In the data rows, 128 means zero.
Here are some points, each followed by its number:
[ 99  72  95 138 104  70 162 145  57 114 121 149  92  94 133 184  88 105
 176 181 101 191 141 121 136 159 123 186 144 127 157 129 141 141 228 119
 193 120 149 149 110 142 106 114 172 137 185 150 110  64 178  84 132] 0
[124  83 123 162 116 106 123 137  83 131 144 124 120 128 148 134 115 125
 186 140 136 144 127 124 142 118 137 129  87 125 143 107 133 138 170 109
 145 128 120 115 138 137 100 127 129 136 132 138 128 142 152 138 103] 1
[153  99 175 138  39  42  54 120 118 132  89 148  23 129 160 116  83 152
 148 108 212 179  58 126 128 116 188 133 115  94  74 199 218 131 255  35
 141  95 140 177 169 231 159 157   2 113 157  96  42 234  99 177  42] 2
[157 142 158 104  83  55 115  75  62 150  89 185 143 113 187 127 157 146
 140 166 186 122 122 136 195 205 136 171 158  95  42 186 136 145 158  71
 152 103 117 148 127 181 160 185  76 145 100  58 107 109 149  69  88] 3
[ 97  87  86 128  83 100 156 128  86 114  97 153 175 121 131 109 126 156
 111 104 123 129 145 119 141 160 130 153 161 122  96 126 134 168 139 126
 124 123  79 124  65 153 119 119 128 133 101 130 128  36 240 164 104] 4
[149 198 108 131 178 187 149 113 149 137 113 110 255  84 143  93 206  76
  91 176  99  53 195  94 148 147  95 139 102 125 109 114  39 161  34 228
 169 129  99 101  92  93 101 147 212 177  24  93 152 107 105  76 132] 5
[100  66 156 149 100 106 153 147 119 120 158  83  42 130  79 200  51 121
 192 114  92 237  98 149  86  86 152 114 156 140 172  90 181 113 239 102
 133 126 162  89 163 113 125 111 164 141 201 222 166  83 180  95  88] 6
[135 168 139  96 121 152 136 156 198 107 133  86 113 121  93 106 110 125
 107 134 109 149  84 136 114 105 120 133 115 135 152 144 117 127 115 138
 160 133 152 111 163  85 137  99 108 132 120 110 112 177  13 154 137] 7
[128 138 167 126 171 129  88 153 161 148 145 129 129 163  86  75 157 131
 118 115 123 128 128 126 144 112 147  97  59 119 105 131 150 111 112 134
  98 154 116 155 165 126 151 118 140 139 122  97 145 142 118 131 129] 8
[143 155 141 136 138 114 127 165 204 117 135 109 101 127  69  60 125 192
  94 134 142 110 112 144 119  83 135  93 114 140 124 129 104 104 121 164
 119 118 135  96 158 166 117 112  90 128 135 140  92  97  64 116  92] 9
[119  85 169 133  85  82 164 141  96 144 137 170  90 133  94 157  97 110
 194 138 132 167 116 148 160 153 150 169 117 130 146 132 193 145 219  70
 156 141 132 131 148 125 139 129 154 127 159 125 110  73 151 110  89] 10
[141 141 105 127 115  98 109  70 133 109  84 150 170 118 183 110 147 120
 118 117 176  83 163 108 126 155 123 133 140 117  86 134  84 136 103 119
 121 107  84 132  73 166 122 147  80 101  91 117 104 147 184 149 100] 11
[149 232 171 104 186 186 106 137 124 121 145 104 110 136 123 163 117  89
 122 136 128 147  92 125  73  91 120  84 122 141 125 160 149  88  79 179
 125 112 199 134 216  89 144 150 125 157 166 130 149 124  86  80 160] 12
[102  69 119 133  75  83 153 115 106 105 156 147  58 140 127 128  48 133
 130  70 132 187 101 147 116  97 165 157 119 139 165 122 222 149 255  86
 149 183 139 148 138 103 110 107 160 101 185 161 118  60 157 109 119] 13
[148 197 120 119 163 190 127 101 161 127 115 110 163 124 134  96 154 110
  73 157 130  69 142 118 108 138 116 112 130 142 137 137  94 119  37 188
 141 125 122 102 136 100 119 127 126 113 101  96 145 176  66 101 161] 14
[116 153  76 124 176 169 138 134 150 110 137 120 155 120 148 147 128 155
  97  95 102 110 157 132 104 115  96 114 109 123 157 106  76 124  80 146
 111 121 134 144 104 108  87  99 163 108 113 147 126 211  88 177 193] 15
[158 155 112 136 113 179 139  89 132 129 103 151 232  94 193 106 213 151
 128 172 149  72 165 107 218 189 115 148 139 120 109 138  67 175  74 131
 154 133  74 131  93 151 111 160 206 174  29  46 132 166 111 123 112] 16
[104  79 102 141  48  48 125 153  31 148 156 156  24 174  75 119  48 145
 131 110 129 150 119 136  95 160 146 139 154 137 120 126 187  81 200  97
  61 110 135 125 149 134 147 129  59 102 188 171  95  36 169 150 172] 17
[107  76 198 118 170 104 103 168 123 154 181 135  82 148 107 137 100  99
 149 125  88 193 104 152 150  93 154 161  27 107 170 100 208 139 225  93
 178 203 136 189 172 115 122  84 195 135 131 148 188 151 143  78  59] 18
[109  63 184 123 184 130 136 139 133 136 185 151 151 136 159 160 157 142
 198 141 102 186 138 137 173 124 124 161  81 131 176  99 123 156 169  77
 181 186 127 152 147  97 122  93 244 157 145 131 215 158 189 100 109] 19
[144 116 124 139  56  85 101 101  87 134  96 148  97 143 143 116 131 123
 115 155 189 100 117 132 137 157 155 129 156 115  49 171 177 128 149 112
 104 130 101 127 112 161 164 157  31 101 117 105  80  80 153 117 102] 20
[126 143 156 101 168 178 127 151 173 133 144  97 200 113 124  90 152  46
 122 198  97  93 119 123 142 117  92 148  89 120 152  85  64 126  78 158
 182 150 112 127  99 100  77  93 185 137  87 127 130 238  60 150  54] 21
[135 129 105 106  91 105 123  61  92  90 105 122 110 103 195 154  92 106
 126 100 164 167 120 122 123 120 116 146 123 116 110 171 167 157 167  89
 151 111 122 167 130 139 136 144  88 114 191 104  98 114  99 126 151] 22
[139 151  41 122 131 134  97 118  67 123 107 125  72 152 137 112 100  86
 121 149 128  90 144 110  65 140 105  91 139 131 121 140 132  66 116 142
  78  84 151 139 142 147 147 138  70  96 191 114  81 126  67 118 244] 23
Which five points above are nearest to each new point by angle, seen from the average point of the numbered points? Their numbers follow each, nearest first.
[ 89  99  59 110  73 166  95 141 108 113 162  92 204 107 147  75 130  34
 153 187  94 102 127 105 166 114  94 168 106 130 131  91  83 180 156 147
 208 134  72 127  74 142  65  97 164 131 120 124  94 161  40 163 115] 21 5 16 15 14
[100  55 155 163 106  89 145 146 107 136 140 151  40 179  67 170  93 255
 123   8 126 189 112 173 134 107 156  96 159 133 145 124 190 130 182  60
  69 150 121 114 155 111 160 127 105 106 228 169 141  26 203 140 170] 17 13 6 10 4
[141 114 172 113 121 117 156 124 151 167 132 160 139 143 112 142 164 199
 104 118 141 137 141 147 167 158 134 116 174 145 118 137 145 148  95  87
 113 150 131 111 118 121 171 143 121 130 147  87 130  88 116  97 156] 3 16 20 8 4
[116  99 131 152 155 108 152 131  83 117 147 140 103 168  85 158  92 171
  90  55 113 123 167 132  78 116 135  92 146 121 149 100 131  89 116 152
  48 122 155 100 131  92 122 126  99 111 117 205 175  49 227 147 152] 17 4 6 13 15
[ 99 154  92 118 116 166 169 138 124  97 136  93 167 112  78  88 118 139
  83 129  68 126 140 143 117 106  82 132 122 126 159 104  83 120  96 187
 147 124 115  86  92 110  58 102 181 144  67 122 118  81  99 139  88] 5 21 15 14 9
[145 156 138 135  84 112 115 116  88 122 139 123 107 128 127 125 123 126
 145 112 157 106 102 121 128 163 133 122 128 125 105 141 132 117 137 130
 102 116 119 131 159 148 142 140  88 121  74  83  76 166  78 164 171] 23 20 2 3 7
[160 164 174 106  33 158 129  95 105 121 134 130 153  91 185 131 158 111
 163 190 181 159  63 124 200 156 161 145 185 132  56 196 191 189 121  92
 188 118 109 112 118 169 150 172  68 161 132  36  91 130  40 136 117] 3 20 22 2 16
[150 179 139 130 121 147 132 130 104 134 145 117  84 125  84 160  91 117
 133 131 138 140 129 136  87 129 128 106 137 136 118 127 173  95 108 174
 111 113 186  98 168 118 128 130  94 125 138 129 119  74 100  92 171] 12 23 17 9 14
[105  76  85 160 128 106 146 148  69 128 129 161  66 167  78 137 106 204
 110  38 109 133 155 150 100 130 126 118 171 141 141 100 144  68 143 123
  57 134 136 127 116 142 133 135 123 108 162 193 109  11 207 172 155] 17 4 13 6 23
[ 94  68 102 155 117 107 140 148 165  91 130 108  81 135  85 109  90 217
  76  32 117 160 113 144  97  81 147  94 115 116 175 120 149 138 166 116
 136 174 110 130 121 128 101  90 132  99 169 174 124  72 110 177 151] 13 6 9 17 15
[117 106 135 121 187 139 110 182 168 148 140 120 155 106 136 117 133  70
 173 149 100 146 118 121 114  94 122 141  90 129 162  78 103 121 127 136
 160 128 148 161 118 150 101 106 156 129 154 176 117 239 109 158  92] 21 15 19 18 7
[134 155 111  98 123 162 114 109 170 129 127 122  92 131 134  91 122 117
  89  73 138 136  98 146 141 118 113 104 103 133 135 154 161 154 175 102
 148 137 138 136 152  99 113 130 148 157 154  68 130 178  28 106 183] 7 14 12 15 8
[137 117 120 143 111 116 168 109 113 126 153 121  94 143  83 133 106 171
 113  99 145 149 149 133 125 126 166 148 124 125 136 127 167 125 171 131
 140 149 145  98 176 113 143 122 117 127  97 115 116 102 119 122 137] 13 17 6 10 9
[123 128 134 141  70  94 163 125  44 113 138 145  49 139 107 158  93 145
 149 101 115 159 133 135 117 114 138 135 146 128 121 150 184 123 177 126
 106 116 151 156 148 153 146 126  93 108 176 114  82  33 134 122 170] 17 13 10 0 22
[113 114 123 122 156 150 177 126 196 102 112 127 199 103 108 120 142 148
 117 161  93  94 152 139 158 151 110 142 151 128 161 109  64 140  81 162
 146 132  98  73  75 120  93 114 185 137 103 139 147  84 148 100  77] 5 16 21 14 4
[131 132 113 122 103 134 121  65 118 114 110 170 192 105 221 103 163 135
 102 100 157 106 139 128 190 158 122 139 127 100 124 138 130 172 135  94
 140 127  90 158  71 158 105 166 172 143  86  62 108 169 145 140 128] 16 11 3 5 4
[135 159 127 123 155 164 113 115 161 118 105  98 164 109 174 136 124  63
 152 159 137  82 140 115  98 104 125 139 127 116 125 119  56 117  73 165
 129  86 103 102 112 124 116 135 113 109  79 135 143 254 155 142  92] 21 14 11 15 5
[124 151 122 115 168 185 153 120 183  88 136  83 156 101 121 114  98 123
  55  72  94 169 101 119 100  89 128  95  96 120 173 111 157 142 117 169
 186 140 162 105 142 133  72 106 195 138 112 132 144 153  27 123  90] 7 21 15 14 12
[ 99 132 148 137 134 168 118 202  95 153 162 119  61 185  48 198 110 143
 167 168  65 149 122 153  80  90 119 116 163 137 120  84 154  63 135 155
  86 143 162  95 169  89 147 125 136 141 159 216 150  11 144  94 118] 6 17 12 10 9
[150 155 145 138 159 152  63 141 150 159 135 125 159 120 142 100 176 141
 137 136 123 101 104 117 155 118  99 103 112 152 113 133  93 130 115 110
 139 114 157 132 163 128 148 148 167 154 140 108 134 204  43 115 156] 14 21 8 7 15
[126 180 107 116 125 192 170 158 105 142 113  88  59 162  49 176  78 126
 129 183 103 136 141 131  37 118 111  88 184 150 149 119 140  64  89 191
  76 105 183  78 165  93 136 117  98 106 160 189 126  48 112  89 179] 12 23 17 6 9
[124  96 122  83 122  89 111 106 117 128 151 140 140 122 167 133 114 119
 171 144 143 140 108 126 145 157 115 159 137 129 120 114 102 123 151  81
 136 117 125 190 140 149 142 134 124 120 148  98 113 231 110 190 159] 2 22 15 11 3
[129 116 140 151 150 124  94 183 139 144 132 151 106 161 106 140 135 196
 174 101 144 119 151 129 137 125 164 118 110 115 122 136 113 117 119 108
  92 144 122 130 169 111 160 123 115 125  97 161 143 147 175 146 137] 8 15 19 9 1
[114 131 158 132 107 144 140 162 134 106 167  52 129 103 124 149  86  16
 209 209  73 175  55 132  93  96 113 149 107  97 191  82 147 114 154 160
 163 126 126 130 142 130  92  90 164 120 125 174 131 208 113 147   0] 21 18 6 1 7
[111  89 144 137  62  92 170 103  85 101  89 182 128 102 154 176 107 202
 152 137 147 164 173 144 179 173 165 172 208 124 114 143 152 181 207  78
 151 108 106 121 113 162 134 151 158 135 110 137 128   2 234  96  83] 4 0 10 3 13
[134 126 143 116 152 148 106  97 142 141 139 151  84 156 155 171 119 107
 134 105 137 138 121 147  98 107 123  83 125 136 144 117 163 124 145  86
 104 124 164 153 161  85 166 169 116 143 222 118 154 175 102 124 227] 12 23 22 15 8
[123 149 109 108 139 128 122 117 142 127 104 127 165 107 154 119 137 113
 152 177 122 104 137 118 126 167  91 155  85 113 104 124  53 129 137 161
 144 102 118 159 142 112 110 104 127 141  63 118 131 160 115 117 106] 5 21 16 14 11
[174 179 143 103 158 126 104  52 119 183  96 187 197 108 199 105 208 103
  80 125 171  70 133 127 193 191 116 109 136 122  81 166 130 164  56  90
 111 114 102 191 121 139 174 201 138 157 110   0 139 215 136 116 251] 16 3 14 11 5
[133 132 180 151 146 154 111 123 123 157 125 130 126 107 150 182 138 106
 167 165 107 155 118 106 138 120 139 129 136 133 144 130 139 143 156 121
 155 124 161 130 162 107 147 154 174 149 127 140 174 111 127  84 129] 19 12 6 18 0
[135 103  74 164 112  74 139  76  81  87 114 123  61 155  70 124  82 255
  87   0 163 127 146 127  82 102 149  75 169 145  96 156 168  98 122 130
  53 124 153  77 140 139 164 134  53 106 177 153 120   0 190 126 221] 17 23 20 4 13
[107 116 134 110 130 100 118 165 110 118 186 106  97 118 122 160  79  81
 174 125 122 206  95 147 108  98 136 135  67 122 150 109 185 119 198 119
 166 162 164 155 170 125  96  96 136 119 173 159 117 155  97 126 102] 18 6 13 10 1
[121  75 132 143 192 116 152  83 163 146  95 157 129 115 133 127 131 220
  73  10 137 183 149 107 142 115 168  95 127 134 151 160 146 163 150  69
 123 136 155 140 123 108 153 143 139 158 174 144 192  43 169  95 193] 13 4 19 6 22
[155 169 203  96  91 145 108 100 127 151 113 112 183 114 130 111 161  79
 115 173 138 128 102 129 170 132 142 141 135 123  93 155 160 177 103 123
 184 134 115 124 132 157 138 150 128 147  76  59 132 170 126 109  50] 16 3 21 5 14
[128  92 111 168 109  41 104 131  76 124 124 171   0 207  80 163  59 230
 151  67 145 160 126 158  41 107 163  74 164 136  88 148 187  36 192  85
  18 104 189 113 184 167 173 148  13  96 247 196  99   0 180 101 201] 17 6 23 13 20
[131 134 104 135 138  80  60 195 115 129 176 108  79 137 131 126 107  39
 198 199 144 101  92 115  93 101 123 126 112 143 134 106 116  70 101 141
 109 128 155 148 150 138 141 118  59  68 192 172  85 234 104 158 112] 23 21 12 7 2
[124 117  88 138 138 112 122 139 111 108 140 114 133 116 119 168 113 146
 151 144 116 129 145 128 121 125 122 151 152 124 137 132 119 122 131 149
 142 143 128 145 107 131 111  98 156 113 138 164 145  83 157 111 135] 0 4 6 15 19
[141 162 236 129 190 195 105 146 147 174 160 152 163 140 113 128 202  96
 112 119 111 149 124 148 173 102 127 114  65 112 146 126 174 143  74 122
 133 168 125 170 164 110 138 136 181 191 135  70 174 199 117 108 128] 8 19 21 12 18
